Here is a table of points, one per row:
tensor([ 58,  32, -10, -26,  19,  20,  14,   2,   8, -33,  59, -22,  -7,
         21,  33, -18, -42,  50, -50, -53, -34, -77, -38,  -8,  19, -39,
        -88,  14, -28, -18, -29, -24])
tensor([  6, -75, -10, -24,  -3, -15, -24, -17, -46,  30,  30,  47,  11,
         -8,  12,  20, -31,   1, -21, -72, -20, -11,  17,  41,  -3, -49,
         18,  -7,  22,  24, -14,  60])
tensor([ 21,  69,  18,   9,  12, -43,  34, -44,  23,  23, -37,   4,   0,
         17,  20,  43, -23,  14,  -6,  -8, -12, -64, -25,  14, -36, -15,
         33,  36,  34,  21,  34,  16])
tensor([-11,  23,  25,   3,  11,  44, -38,   3, -24, -32,   2,  13,  -5,
        -15, -98,  -4,  58, -20,  -8, -18, -58, -15, -38, -33,  11, -43,
         26, -33,  -5, -43, -50,  13])
tensor([ -7,  26, -19,  -5, -19, -81,  -6, -19, -29,  -5,  43,  -7, -30,
        -26, -23,  17,  11,  27,  21,  51, -57,  79,   3, -13, -46,  -4,
         11,  22,  13, -76,  46, -43])
tensor([-24,   9, -43, -15, -11, -25,   6, -36, -18,  -2,  32, -15, -11,
        -34,  -2,   6,   3, -17, -12,  14, -61,  -4,  33,  54,  -3, -12,
         46, -58,  58,  31,  -8,  56])
tensor([ 12, -16, -42,  21,  -5,  46, -33,   0,   5, -42,  25, -22,  34,
        -51, -25,  16,  14, -37,  15, -38,  49,  11,  -2,  -8, -29, -52,
          9, -51, -62,  12, -10,  23])
tensor([-20,  50,  -7, -13, -10,  15, -49,  18,  20, -11,  16,  11, -61,
        -29,  -1, -41,  -2,  50,  90,  20, -29,  73, -34, -16, -12,   8,
         45,   8,  10, -25,  21,  -9])
tensor([-28, -22,  16,   3,  -7, -11,  -9, -26, -18,  46,  -3, -24, -16,
         41,  72, -25, -27,  -9, -16, -76,   8, -26,  30,  -9, -17,  24,
         -2, -19, -14,  59,   4, -46])
tensor([  6, -67, -25,  39, -18, -48,  86, -49, -48,  17, -17,   0,  -3,
         59,  10, -92, -72,  79,   7,  94,  28,   6,   1,   9,  33,  15,
        -21, -61, -70,  31, -24,   6])
tensor([ 40,  27, -37,  21, -34, -44, -62, -33, -70,  54, -16,  25, -11,
         29,  29,   5,  17,   1,  19, -32, -33,  44,  -5,  13, -73,   0,
        -45, -31, -86,  -2, -20, -28])
tensor([ 28,  16,   8,   9,  14,  -8, -28,   9,  16, -38,   1,  33, -30,
         34,  27,  11, -13, -22, -28,   5,  34, -42,   2, -42,  -4, -17,
        -21, -22,  40,  27, -22, -17])
tensor([ 14,  51,  36,  35,  44, -30, -41,  11,  -6,  -9,  27, -44,  41,
        -39,  21,  37,  39, -19,  -1,  40,  26,  51, -15, -34,  17, -24,
         18, -21,  25,  37,   5, -35])
tensor([ -3,  31,  35,  52,  40,   0, -73,   3, -17,  20,  14, -66,  43,
        -16, -15, -53,   2, -16, -13,  35,  51, -16, -33,   9,   3,  18,
         -5,  25,  23,  -9,  -9, -54])
tensor([  3,  -3, -31, -52,  34,  -6,  67,  -1,  48, -91, -40,  -1, -32,
         10,   2,  54,   6,  36,   2,   3,  33, -30,  41,  27,   1, -12,
        -43,  10,  58,  -2, -49,  -8])
tensor([  9,  44, -26,  -5,  51,  35,  11,  41,  41, -24, -10,  20,  19,
        -29,  17, -34,  22,  18,  23,  18,  52,  20, -12, -49,   1,  60,
         15,  36,  48, -14,   6,  -8])
tensor([ 12, -61,  31, -26,   3, -14,  83,   1,  22, -15, -21, -44,   0,
         31, -11,  14,   0,  10,  19,  62,  15,  36, -54, -25,  95,  27,
        -50,  37,  48, -17,  -7,   7])
tensor([  4, -27, -11, -52, -28,  15, -28,  -9, -15,  32, -10,  36,  -8,
        -26,  26, -10, -40, -46, -43, -54, -30, -49, -21,  57, -36,  23,
         12, -75, -18,  18,  35,  62])
tensor([ 38, -31,  -6,  32,  13, -31, -73,  -4,  35,  -7, -31,   4,  -9,
         24, -12, -36,   4,  13,  -1, -52,  77,   7,  44,  65,  55,   2,
        -56, -44, -33,  -2, -28,  13])
tensor([-22,  15,  36, -45,  14,  12,   1, -24,  19, -21,  26,  19,  39,
         28,  59,  -4,  -3,  -2,  67,  64,  18, -32, -12,  -8,  48,  14,
         -4,  28,  31, -63,  21,  54])
tensor([  3,   1, -31,  -3, -54,  13, -12, -37,  24,  80,   7,  -7,  34,
         16,  -9,   4,  12,   1, -23,  13, -14,  26,  46, -45,   4,  25,
         24, -19, -26, -18,  21,  14])
tensor([-44, -28, -24,   9, -31,  83, -22,   7,  56, -80,  -9,  54,   7,
        -17, -60,  13,  62, -10,  -9, -27,   1, -64,  -8, -13,   1, -33,
         37,  -3,   8, -50,   7,  21])
tensor([-24, -12,  54,  26, -15,  13, 122,   1, -24, -10, -18,  22,   2,
         32, -42, -44, -19,   2,  29,  50,  32,  67,  27, -64, -24,  78,
        -24,  78, -16, -14, 107,  15])
tensor([ 19,   0,  48,  -8,  16, -15,  31, -27,   8, -31,   2, -18,  50,
        -14,  -4,  72,   1, -36, -13, -20,  16, -36,  -3,  35,  55, -43,
        -56, -20,  26,  -2, -51, -32])
tensor([-26,  17,  37,  11,  28,   3,  22, -15, -22,  12, -23, -15,  -3,
        -43,  96,   7, -47, -14, -28, -33, -42, -17,  37, -15, -24, -23,
        -11,  34,  55,   0,  37,  13])
tensor([-13,   6,  14,  15,  40, -47,  19,  19, -17,  13, -33, -13,  13,
          9, -17, -10,  28,  25,  51,  19,  44,  -7,  -4, -16,  28,   6,
        -89,  17,   4,   5, -69,  58])
tensor([ 52,  11, -19, -36, -30, -13, -29,  -5,  -4,  18,  -1, -35,  -6,
          6, -18, -36, -21, -40,  30,  22, -15, -17, -47, -29, -12, -42,
         -8,  22, -19, -14,  -6,  78])
tensor([-30,  13,  31,   6,  40,  50,  11,  -8,  25, -20,  49,  18, -29,
          7,  -6,  26,   1, -50, -23,  32,   4,  -3,  43,  72,   2,  -5,
         19,  15, -45,  41, -28, -15])
tensor([ 12,  20,   8, -19,  27,  33,  -7,  43, -21, -47,   0, -12,  47,
          1, -57,  17,   6,  -5, -54,  -6,  40,  29, -32,  -5, -13,  52,
        -24,  36,  40,  -4, -19, -40])
tensor([-21,  38,  -2, -76, -20, -68,  45, -15, -16,  17, -11, -68, -52,
        -33,  51,  69,   6,  61, -16,   9, -50,  12,   2,  24, -28,   6,
         11,  20, -31,   7,   8,   4])
tensor([  4, -10, -49,  -6, -19,  -9,  16, -10, -69,  47, -52,  46, -18,
         25,  -7, -44, -18,  33,  29,  -2,  -8, -13,  67,  -4, -22,  29,
         17,  -6,  21,  14,  40, -13])
tensor([  5,  -3, -43,   7,  16, -22, -19, -41, -63,  44,  12,  49, -18,
         -2, -23, -30,  -6,  30,  45,   5,  16,  49, -33, -13,  12,  47,
         37,  -4,  -8, -12,  34,   4])
tensor([-52,   1,  -4,   2, -41, -62,  33,  26,  20,  66,  51,  -9, -52,
        -69,   6,  18,  -4,  55,  48,  56, -14,  11, -21,  -4, -27,  16,
        -15,  19, -21, -36,  14,  31])
tensor([ 12,   2, -54, -27, -55,  50,  23,  -5,   8,  19, -13,  69,  20,
         -7, -24,  42,  33,  17, -19, -50, -36,   6, -16, -27, -91, -14,
         15,   9,   3,  37,  29, -43])
tensor([ -7,   2,  47,  13, -28, -53,  40, -26, -67,  40, -11,  -1,  20,
        -36,  47, -70, -38, -12, -20,  31,  12,  -3,   2, -41,  25,  24,
          4,  -1, -20, -23,  37,  24])
tensor([-45,  59, -15,   3, -40,  -4, -43, -19,  51, -52,  -8,   0,  -6,
        -20, -24, -21,  71,  -7,  24,  19,   2,  54,  32,  -2, -11,  35,
         -1, -60,  26,  42,   4, -42])
tensor([ 26,  47,  -3, -25,   8,  29,  15,  40,  45, -18,  22, -32, -12,
        -84,  11,  14, -20,  65,  31,  36, -39,  -4,  38,  47,   3,  17,
        -10,  21,  15,   7,  -1, -60])
tensor([-23,  19, -29,  55,  -6, -16, -57,   5,  -4,   1,  41, -19,  36,
          7,  -6,  17,  16, -46,  13, -67, -16,   6, -55,   1,  45,  26,
         29,   3,  -8,   0, -16,  39])
tensor([-88,  40, -16, -24, -38, -13, -22, -15,  -9, -10,  18, -41, -38,
         10, -42,  47,  11,   9,  57,  10, -11,  -9,   5,   1, -31, -13,
         29, -56, -21,  -9,  15, -25])
tensor([ 45, -18,  17,  37, -35,   5, -25, -20, -39,  -2,  36,  25, -24,
         18,  11, -84,   0, -35,   9, -26,  45, -18,  38, -30,  42,  22,
         36, -42,  37,  18,  40,  57])
tensor([ 43, -27,  52, -18,  21,  46,  23, -15,   8,  55,  40, -15,  19,
         -3,  72,  16,  10, -28, -58, -25,   3,   2, -28,  -1, -45,  -2,
         16,  26,  25, -31, -50, -43])
tensor([ 33, -55,  26,  15,  16, -31,  58,  12,   7,  35, -24, -28, -26,
          8,  22,  29,   4, -40, -19,   1,   5,   3, -18,  29,  -8, -49,
        -19,  26,  -8, -26, -46, -76])
tensor([ -4,   2,  29,  13,  -5, -22,   4,   9,  35, -53, -12, -18,  20,
        -14,  41, -19, -46,  25,  39, -11, -41,   6,  34,  16, -64,  34,
         37,  -1,  54,  10,  -1,  15])
tensor([ 30, -28,  46, -50, -15, -26, -14,  43, -13,  10, -46,  34,   5,
         36,  19, -54,  42,  43, -17, -12,  11,  -6,  -5,  44,  23, -55,
        -45,  65, -30,  21,  -5,  42])
tensor([ 20,   0,  20,   2,   7,  88,  24,  59,  38, -65, -80,  58,  45,
         -8,   4, -43,   0, -43,  10, -23,  33,  11,  41,  -9,  23,  33,
         74, -18,  52, -35,  15,  -1])
tensor([-60,   9,  -9,  72,   6,  97,  33, -35,  23, -37,  27, -21, -52,
        -47,   1,  24, -63,  -2, -40,  10, -12,   6, -25,  96,  59, -41,
        -24,  22, -31,   6, -34,  -6])
These points spread out most along one direction. How far along it is each point below, from 0 to 99? The average is 50, and the first point in the table lies past the average. One standard deviation of the points above along it is 16.
tensor([-15, -44,  25, -34,  51, -39,   6,   4,  54,  11,  18,  18,  26,
          0, -25, -44, -25, -44, -10, -42,  13, -33,   5,  15,  10, -28,
         -5,  40, -12,  37, -42,  20]) 62
tensor([-15,  47, -49,  -6, -29,  13,  -2,  36,  19,  -1, -57,  41, -20,
          7,  13,  40, -11,   5,   2,  23, -32,  -6,  90, -32,   6,  52,
         -8,   9,  11,  -8, -20, -38]) 49
tensor([ 36, -61,  38, -21,  39, -39,  62,  10,  17,  57, -55,  23, -13,
         35, -37,  67, -13,  -7, -14,  30,   9,   9, -16, -51,   5,  -6,
        -39,  -9, -23,  15,  -3,  -7]) 43
tensor([ 42, -14, -31,  77,  51, 103, -24,   5, -29,  -9,  33, -30,  26,
         44,  10, -63,  -6,   2,   8, -11,  -4, -24,  15,  62,  13,  25,
        -17, -13, -54,  79,   0, -32]) 62
tensor([ 23, -41, -18,  26, -17,  41, -82, -17,  10, -13,  -2, -43, -20,
         26,  -5,   3, -60,  27, -19,  30,   3,  12,  24,  -6,  21, -32,
          4,   5, -68,  63, -34, -86]) 57
tensor([ -29,  -30,   26,  -29,   57,  -95,  -36,  -18,    9,  -47,   14,
          20,   34,    1,   22,   47,   49,   31,    8,   31,  -20,   19,
         -62,   -4,   20,  -15, -127,  -40,   12,  -29,   11,   34]) 51
tensor([-26, -24, -33,   6, -66,  -4,   8,  22, -38,   8, -10,  24, -34,
        -56, -26, -19,  59,   6,  45,  60, -12, -18,  12, -25, -17,  43,
         61,  16,  -3, -33,  70,  -1]) 29
tensor([ 18,  -6,  -9, -24, -26,  -5,  17,  -2,   9,  -9,  -9,  35, -27,
         21, -36,  32,  21,   0,   2, -52, -33, -32, -37,  -7,  17, -27,
         26,  18,  -7,   0,   5,  33]) 57
tensor([-36,  -5,  27,  10,  37,  10,  30,  35,  -8,  27,  10, -17,  12,
         52, -12,  78,  -2, -55, -23, -16,  68,  32, -33,  49, -14, -34,
         -1, -50, -30,  31, -22, -44]) 66
tensor([-61, -34, -35, -14,  -3,  69, -41,  17,  35,   1, -28,   4,   2,
          4, -57, -45,  33, -46, -32, -41, -11,  10,   2, -36,  33, -22,
         62,   0,  24, -42,  26,  65]) 64
tensor([ -4,  20, -39,  24, -12, -29, -58,  60,  17,  37,  40, -37,  47,
         23, -20, -11,  20,  -3, -49,  13,  -8,   7,   5, -12, -21, -23,
         29,  -6, -14,  -7,  36, -31]) 51
tensor([ 63,  -6,  28,  28,   8,  39,  14,  49, -21,  18,  -6, -29,  23,
         48,  -9,  50, -11, -23, -61, -38,   5, -29,  -6, -45, -20,  13,
         59,  55, -14, -29, -10,  31]) 61
